Each row has a name. Each piece below is followed by the name of the row it came from, unless a question asks for something else. Each question is about the rows just above it. Places in a row count from 0.

[200  81 130 179 115] -> (126)
[109 166 141 130 132] -> (30)
[144 109 107 116 125] -> (136)
[119  91 133  93  81] -> (132)
[107 145 116 125 109] -> (125)
tags:
[133] -> j143
[81] -> j44
[132] -> j274
The tag of (132), keyed by place 4: : j44
Put [125 144 109 107 116] back in order: which row is it? : (136)
[109 107 145 116 125] is which row reordered? : (125)
[125 107 109 145 116] is which row reordered? : (125)
Put [132 130 141 166 109] back in order: which row is it? : (30)

[ 76 116 123 140 107 118 104 134 108 132 136 119 117 137 142 119 151 134
 122 124 144 127 129 112 134  99 128 125 112 121 119 118 114 151 146 128
 156 143 147 114 114  69 142 108 122 131] = (48)
[ 76 116 123 140 107 118 104 134 124 132 136 119 130 137 142 119 151 134
 122 124 144 127 129 112 134  99 128 125 111 121 119 118 124 130 152 148
 129 128 133 128 120  94 123 125 125 143] = (36)
[ 76 130 137 125 127 129 142  99 128 128 130 134 118 120 122  94 133 134
 119 124 143 124 119 152 118 116 125 152 125 112 124 123 121 144 148 107
 123 104 132 129 134 111 128 119 140 136] = (23)
Table of tags by key:
[119] -> j999
[122] -> j812
[120] -> j30
Look up the entry of (36) at place 18 in the table: : j812
[ 76 116 123 140 107 118 104 134 124 132 136 119 130 137 142 119 151 134
 122 124 144 127 129 112 134  99 128 125 111 121 119 118 124 130 152 148
 129 128 133 128 120  94 123 125 125 143] is in which row? : (36)
Which row holds these entries in another order? [143 125 125 123  94 120 128 133 128 129 148 152 130 124 118 119 121 111
 125 128  99 134 112 129 127 144 124 122 134 151 119 142 137 130 119 136
 132 124 134 104 118 107 140 123 116  76] : (36)
[ 76 130 137 125 127 129 142  99 128 128 130 134 118 120 122  94 133 134
 119 124 143 124 119 152 118 116 125 152 125 112 124 123 121 144 148 107
 123 104 132 129 134 111 128 119 140 136] is in which row? : (23)
[ 69  76  99 104 107 108 108 112 112 114 114 114 116 117 118 118 119 119
 119 121 122 122 123 124 125 127 128 128 129 131 132 134 134 134 136 137
 140 142 142 143 144 146 147 151 151 156] is which row reordered? : (48)
Which row holds [ 76 116 123 140 107 118 104 134 108 132 136 119 117 137 142 119 151 134
 122 124 144 127 129 112 134  99 128 125 112 121 119 118 114 151 146 128
 156 143 147 114 114  69 142 108 122 131]? : (48)

[145 130 141  83 125 146 103] : (106)
[158 139 109  93 147 140 146] : (149)
[ 81 128  93 115 129  71 192] : (11)
[128 130 129 124 126 129 125] : (41)
[ 93 109 147 145 139 140 158] : (38)
[204 173  79 116 102 101  64] : (26)
[209 174  79 130 104  96  60] : (31)
key -> tag
[140] -> j217
[79] -> j436
[96] -> j219
[139] -> j75
[129] -> j856
[101] -> j223
[102] -> j454
[146] -> j191
[130] -> j690
Look up the entry of (26) at place 5 in the table: : j223
[158  93 109 147 145 139 140] is which row reordered? : (38)
Which row holds [158 139 109  93 147 140 146]? : (149)
[ 93 147 145 140 158 139 109] is which row reordered? : (38)
The row with [209 174  79 130 104  96  60] is : (31)

[127  72 183 126 132  72 132 111 132 170 109 184 130  54 137 150 113 128
 176 135 158 109 108 121 130 102 127  73 121 118 122 129] = (6)
[122 158 129 108  73 121 128 130 109 184 132 132 113 127 132 135 127 121
 109 176 130 111  73 118 184 170  72 102 137 127  54 150] = (58)
[129 128 113 135 130 130 150 132  72 127 121 127 184 137 109 127 170 111
 109 102 176 108 121 122  73 118 158  54 132 132  73 183] = (113)
Which row holds these entries in another order? [ 54  72  72  73 102 108 109 109 111 113 118 121 121 122 126 127 127 128
 129 130 130 132 132 132 135 137 150 158 170 176 183 184] : (6)
Table of tags by key:
[184] -> j207
[102] -> j844
[130] -> j420
[72] -> j469
[73] -> j591
[132] -> j780
[131] -> j116
The tag of (58), keyed by place 4: : j591
[150 122 158 129 108  73 121 128 130 109 184 132 132 113 127 132 135 127
 121 109 176 130 111  73 118 184 170  72 102 137 127  54] is which row reordered? : (58)
Which row holds these entries in another order? [ 54  72  73  73 102 108 109 109 111 113 118 121 121 122 127 127 127 128
 129 130 130 132 132 132 135 137 150 158 170 176 183 184] : (113)

[168 125 156 212 144 205 124 184 117 168 155 116 195 123  99 184 106 118
 113 113 124 117 116 123  77 151  81 105 164 182] -> (139)
[151 125 149 125 143 124 125 141 130 142 115 153 144 124 137 129 142 140
 140 137 138 156 124 119 136 116 135 128 109 136] -> (62)
[125 142 130 143 140 124 119 124 142 138 137 141 149 145 156 136 124 115
 128 125 115 137 151 135 136 153 110 140 125 129] -> (13)
[118 158 130 123 138  99 116 117 144 129 133 135 150 174 183 137 136 113
 125 126 110 142 164 129 162 138 135 162 103 116] -> (87)
[116 136 129 137 115 145 143 136 130 124 137 110 128 125 125 156 119 135
 140 142 149 151 141 142 124 153 138 125 140 124] -> (97)
[132 148 119 122 127 124 139 121 130 130 109 125 115 107 118 121 134 117
 137 132 130 112 147 137 125 126 138 112 120 123] -> (53)
[142 140 119 115 135 129 124 124 137 128 151 140 153 142 130 136 138 116
 124 156 136 143 149 137 125 125 109 125 141 145] -> (142)
key -> tag
[163] -> j562
[142] -> j785
[143] -> j32
[141] -> j354
[164] -> j528
Join (87) by its entry at place 21: : j785
q: [116 136 129 137 115 145 143 136 130 124 137 110 128 125 125 156 119 135
 140 142 149 151 141 142 124 153 138 125 140 124] : (97)
Put [129 125 140 110 153 136 135 151 137 115 125 128 115 124 136 156 145 149
 141 137 138 142 124 119 124 140 143 130 142 125] back in order: which row is it? : (13)
The row with [151 125 149 125 143 124 125 141 130 142 115 153 144 124 137 129 142 140
 140 137 138 156 124 119 136 116 135 128 109 136] is : (62)
Which row holds these entries in another order? [140 124 116 136 129 137 115 145 143 136 130 124 137 110 128 125 125 156
 119 135 140 142 149 151 141 142 124 153 138 125] : (97)
[109 125 141 145 142 140 119 115 135 129 124 124 137 128 151 140 153 142
 130 136 138 116 124 156 136 143 149 137 125 125] is which row reordered? : (142)

[132 124 126 109 133 117 161 151 133 110 123 127 122]  (33)
[133 110 122 127 151 131 123 126 124 109 118 134 160]  (116)
[151 133 110 124 133 109 161 122 131 127 117 126 123]  (100)
[134 124 118 126 123 151 109 133 161 122 127 131 110]  (2)
[134 161 123 126 117 122 131 124 133 110 151 127 109]  (150)
[135  97 145 103 114 118 150 116 118 133 100 122 167]  (19)
[125  84 133 122 122 118 131 133 113 155 109 132 160]  (52)
Which row holds these entries in another order? [109 127 151 110 133 124 131 122 117 126 123 161 134] : (150)
tags:
[116] -> j853
[109] -> j804
[134] -> j135
[117] -> j558
[133] -> j20
[110] -> j350
Look up the entry of (33) at place 4 in the table: : j20
Where do [134 124 118 126 123 151 109 133 161 122 127 131 110] appear? : (2)
q: [135  97 145 103 114 118 150 116 118 133 100 122 167] : (19)
[109 110 117 122 123 124 126 127 131 133 134 151 161] is which row reordered? : (150)
Put [110 131 127 122 161 133 109 151 123 126 118 124 134] back in order: which row is it? : (2)
Put [123 126 117 127 131 122 161 109 133 124 110 133 151] back in order: which row is it? : (100)

[109 167  88 120 137 107 138  97 120  95  98  73 112 193 144 173  72 138
 108 117  90 135  83 153 164 144] : (42)
[ 93 108 130  91  84 161 125 124 132 160  79 107 112 123 152 104 101 180
 132 189  94 155  82 175 121  89] : (67)
[128 145 168 173 152  68 139 128  87  91 148 103 149 151  94 148 156 119
  70  69 152 106 144 102  86 139] : (54)
[ 97 119 160 113  65  85 127 145  73 138 104  71 159 165 110 137 138 125
  62  87 130 102 124 141 117  85] : (183)
[126 108  90 101 125 175 138 143 179 144 133 172  96  98 155 115 117 120
 214 186 153 135 140 134 174 132] : (147)
[167 138  95  88  97 144  72 138 112 164 135 108 174 144 120 137 120  83
  98  73  90 109 153 117 193 107] : (35)
[ 86 107 157 143 121 105 160 182 107  99 148  91 115 132  92 131 157 145
 143 142 218  97 182 113 128 104] : (68)
[138 125  99 113 160 180  98 171 111 113 167  90 155 120  83 131 142 139
 135 120 151 111 209  97 188 113] : (92)
[139 134 123 166 196 140 156 113 172  97 153 183  85  97 139 123 132 139
 187 168 155 147 129 113 105 177] : (175)
[ 71 108 152 110 103 137 140 143  75 118  93  57 154 148 103 121 130 191
  73 138 117 131 121 150 103  84] : (140)
Which row holds these entries in another order? [107 193 117 153 109  90  73  98  83 120 137 120 144 174 108 135 164 112
 138  72 144  97  88  95 138 167] : (35)
Put [144 173  72 138 108 117  90 135  83 153 164 144 109 167  88 120 137 107
 138  97 120  95  98  73 112 193] back in order: which row is it? : (42)

[104 150 128 165 128  65 177  71  82 113 162 185 106  76 214 181 123 116
 158  65 114  81] : (127)
[111 136 137 135 134 134  97 165 179 127 156 145  67 131 138 110  76 102
 128 139 110 128] : (103)
[172  89 132 133 122 128  86 124 129 131 116 132 108  76 137 137 128 121
 120 128 142 120] : (82)
[150 138 214 128 165 185 162  65  82 128  76  71 104 133 177 106 123 147
 112 110 112 181] : (18)
[104 150 128 165 128  65 177  71  82 113 162 185 106  76 214 181 123 147
 112 110 138 133] : (181)
[172  89 132 133 122 128  86 124 129 131 116 132 108  76 137 137 128 145
 123 148 129 104] : (56)
[165 156 179  67 110 135  97 111 139 131 102 145 134  76 136 127 129 128
 137 110 138 134] : (123)
[184  90  76 161  65 126 118 107 220 148 163 162 161  95 136 126 118 163
  76 102 120 121] : (69)
[106 181 162  76 128  82 185 214 150  65  72 133 104 147 177 128 123 165
 113 110 138 112] : (7)
Which row holds these entries in another order? [181 150 138 214 128 165 185 162  65  82 128  76  71 104 133 177 106 123
 147 112 110 112] : (18)
Put [128 110 139 128 102  76 110 138 131  67 145 156 127 179 165  97 134 134
 135 137 136 111] back in order: which row is it? : (103)
Which row holds these entries in another order? [133 138 110 112 147 123 181 214  76 106 185 162 113  82  71 177  65 128
 165 128 150 104] : (181)
tags:
[128] -> j542
[133] -> j947
[112] -> j550
[134] -> j396
[104] -> j14
[81] -> j913
[127] -> j459
[135] -> j69
Look up the entry of (103) at place 21 in the table: : j542
[136 127 129 128 137 110 138 134 165 156 179  67 110 135  97 111 139 131
 102 145 134  76] is which row reordered? : (123)
Which row holds these entries in another order? [133 104 150 128 165 128  65 177  71  82 113 162 185 106  76 214 181 123
 147 112 110 138] : (181)

[198 106  66 117  96 168  49 185] : (107)
[140 126 172 147 107 126 132 143] : (141)
[155 109 175 151 110 121 137 120] : (50)
[157 148 121  98 144 187  75 180] : (185)
[105 128 170 116 126 120 102 186] : (27)
[198 106  66 117  96 151 123 116] : (134)
[113  88  93 171  99 150 113 122] : (121)
[137 120 175 152 109 155 121 110] : (194)
[107 130 128  66 138 160  95 141] : (86)
[125 158 135 109 134 120 117 120] : (146)
Which row holds these entries in another order? [109 110 120 121 137 151 155 175] : (50)
Table of tags by key:
[96] -> j700
[160] -> j952
[138] -> j381
[134] -> j382
[126] -> j997
[139] -> j172
[133] -> j581
The tag of (86), keyed by place 4: : j381

[144 134  97 132 172 169 134  94 155 120 150 162 191 154 173 141 141 186
 128 142 146 100 124  96 118 168 145 142 132 113 103 124  93 117 180 136
 106  97 171  96 100 119  81 191 130 186 123 101 172  94 174 100 154 154] : (79)
[124 144 172  81 100 186 113 174 120 146 191 173 141 101 186 124 154 128
 134 168 142 141  97 142 130 123  93 118 132 136 100 150  96 145 117  94
 106 154 172 134 171  94 169 162 191 100 132 180 155 102  97 154  96 119] : (59)
[141 118 123 142  97 142  94 168 136 171 100 102 113 155 169 100 173  97
  93 186 146 154 191 124 174 162 117 120 100 132 172  96 119 180 134  96
 130 191 132 134 154  81 186 154 150 106 144 172  94 124 142 101 128 145] : (93)
[145 128 101 142 124  94 172 144 106 150 154 186  81 154 134 132 191 130
  96 134 180 119  96 172 132 100 120 117 162 174 124 191 154 146 186  93
  97 173 100 169 155 113 102 100 171 136 168  94 142  97 142 123 118 141] is which row reordered? : (93)
tags:
[123] -> j110
[143] -> j292
[124] -> j628
[144] -> j456
[125] -> j356
[134] -> j169
[142] -> j902
Join (59) by its entry at place 0: : j628
q: [124 144 172  81 100 186 113 174 120 146 191 173 141 101 186 124 154 128
 134 168 142 141  97 142 130 123  93 118 132 136 100 150  96 145 117  94
 106 154 172 134 171  94 169 162 191 100 132 180 155 102  97 154  96 119] : (59)
[ 81  93  94  94  96  96  97  97 100 100 100 101 102 106 113 117 118 119
 120 123 124 124 128 130 132 132 134 134 136 141 142 142 142 144 145 146
 150 154 154 154 155 162 168 169 171 172 172 173 174 180 186 186 191 191] is which row reordered? : (93)
Which row holds these entries in another order? [ 81  93  94  94  96  96  97  97 100 100 100 101 102 106 113 117 118 119
 120 123 124 124 128 130 132 132 134 134 136 141 141 142 142 144 145 146
 150 154 154 154 155 162 168 169 171 172 172 173 174 180 186 186 191 191] : (59)
Which row holds these entries in another order? [119  96 154  97 102 155 180 132 100 191 162 169  94 171 134 172 154 106
  94 117 145  96 150 100 136 132 118  93 123 130 142  97 141 142 168 134
 128 154 124 186 101 141 173 191 146 120 174 113 186 100  81 172 144 124] : (59)

